In the rows, 128 means zero.
Rotation paths and how fast each direction turns (degrees per step):
Each turn is a multiple of 5 degrees from 10 to 175, or 0.
Each row of a path follows its step; steps can be skipped.
path 1
step 0: [120 130 141 131 133 136 131 129 127 127 114 134 126 133 129 122 122 128
 135 127 133 131 147 130 126 133 128 128 105 123 131 126 146]
step 1: [127 140 121 119 129 140 124 127 137 119 116 127 122 133 115 121 135 127
 123 132 130 130 122 133 135 132 139 137 119 122 124 147 140]
step 3: [135 121 139 124 118 135 132 135 124 132 134 128 138 130 127 117 142 136
 125 138 127 127 126 117 117 130 127 148 119 124 119 118 134]
step 4: [134 123 132 122 133 128 143 134 122 104 128 124 134 126 117 136 139 124
 128 137 119 127 118 117 136 122 132 138 138 130 129 126 125]
step 5: [138 115 143 130 131 133 138 141 121 123 120 132 141 130 125 125 114 118
 143 126 130 120 124 130 125 128 126 126 128 133 144 126 120]
step 7: [137 129 118 125 143 113 131 125 122 128 132 119 131 138 132 128 118 133
 130 117 129 116 123 136 131 116 143 132 141 125 127 139 131]
step 8: [139 125 131 139 123 130 120 133 123 136 143 126 118 133 134 133 122 136
 138 118 126 111 134 135 114 126 133 135 124 116 129 120 129]
step 9: [130 131 123 132 115 129 134 124 130 122 133 108 118 118 129 142 140 129
 124 125 116 121 133 128 123 130 135 128 132 125 136 126 147]
step 11: [124 136 134 128 115 123 128 125 130 127 129 124 122 145 115 115 127 125
 127 122 125 124 138 136 121 142 116 121 118 141 128 114 130]
step 14: [135 124 128 118 130 130 122 129 132 138 127 118 133 129 128 135 141 131
 137 137 114 145 142 127 122 125 127 132 109 133 134 122 132]
Speeds:
[121 125 128 128 128 128 126 131 131 132 129 129 128 127 130 133 127 129
 126 128 129 130 123 125 131 128 124 121 129 126 122 128 126]  0
[124 129 130 133 133 127 128 126 129 127 126 127 131 129 126 122 131 125
 133 121 127 132 126 130 128 130 127 127 129 123 129 129 128]  60
[133 125 127 127 124 132 127 129 133 133 126 126 127 124 128 127 129 121
 127 127 127 130 127 128 129 129 128 125 129 127 134 134 128]  90
[130 129 128 129 129 125 127 129 128 133 129 129 128 135 127 126 130 131
 126 132 134 127 129 133 130 134 128 128 133 126 128 132 128]  70
[130 124 125 126 130 126 130 131 133 126 129 130 133 128 127 126 132 128
 132 129 129 126 129 124 127 130 124 127 131 136 128 126 123]  45
path 2
step 0: [142 113 131 124 121 128 131 134 131 122 124 124 136 111 129 136 137 128
 125 111 127 134 123 129 131 137 130 136 127 118 119 142 126]
step 1: [130 139 136 131 140 127 133 120 130 125 121 133 144 120 126 125 127 127
 129 142 127 118 119 121 128 143 141 133 131 124 120 118 138]
step 2: [124 124 140 125 126 130 136 138 132 126 110 130 132 117 128 128 113 127
 130 116 135 135 124 151 131 133 130 124 128 130 139 128 131]
step 5: [128 129 125 121 132 127 133 140 136 117 127 120 123 112 133 134 121 120
 137 110 134 132 123 129 126 135 120 115 128 116 131 126 140]
step 7: [142 129 131 111 134 134 135 129 145 119 122 128 125 130 131 123 122 136
 129 124 126 117 110 137 131 135 139 123 132 126 130 132 126]
step 8: [129 132 129 129 132 129 137 134 125 139 127 124 137 105 125 141 131 131
 125 115 133 129 128 119 131 148 123 129 134 119 133 134 132]
step 12: [136 117 138 122 126 134 122 131 132 126 123 123 125 112 117 114 118 121
 140 134 128 115 125 139 118 131 130 115 125 135 132 132 126]
step 13: [138 118 135 120 140 129 128 128 132 120 137 128 127 124 128 132 125 123
 124 107 142 127 125 121 131 131 123 127 139 117 115 132 140]
step 14: [130 139 129 132 136 139 133 135 130 139 123 130 128 117 138 120 119 123
 125 132 130 111 113 115 116 135 128 130 129 134 132 119 129]
step 15: [137 122 136 124 126 137 131 138 142 124 127 126 129 118 119 120 125 143
 138 113 126 120 124 140 133 127 119 126 130 118 135 136 125]
Speeds:
[129 127 127 126 130 130 126 132 129 129 132 125 120 130 130 125 132 124
 127 126 129 124 123 126 125 127 122 125 129 125 128 125 126]  45
[127 130 121 128 131 126 128 126 133 122 129 125 127 127 132 129 125 129
 132 133 125 127 127 124 128 125 131 125 129 126 129 129 134]  170
[132 131 125 131 132 124 124 128 127 135 129 133 131 128 130 129 133 127
 128 131 130 126 129 129 123 128 128 131 130 128 128 128 134]  140
[130 128 127 123 127 125 127 126 126 132 130 125 124 125 125 125 133 131
 128 127 125 126 129 127 131 129 134 128 127 127 134 134 126]  90
[130 136 132 125 129 129 126 129 128 126 129 127 132 130 121 127 128 128
 125 130 128 130 123 133 127 123 127 124 129 128 130 131 130]  135
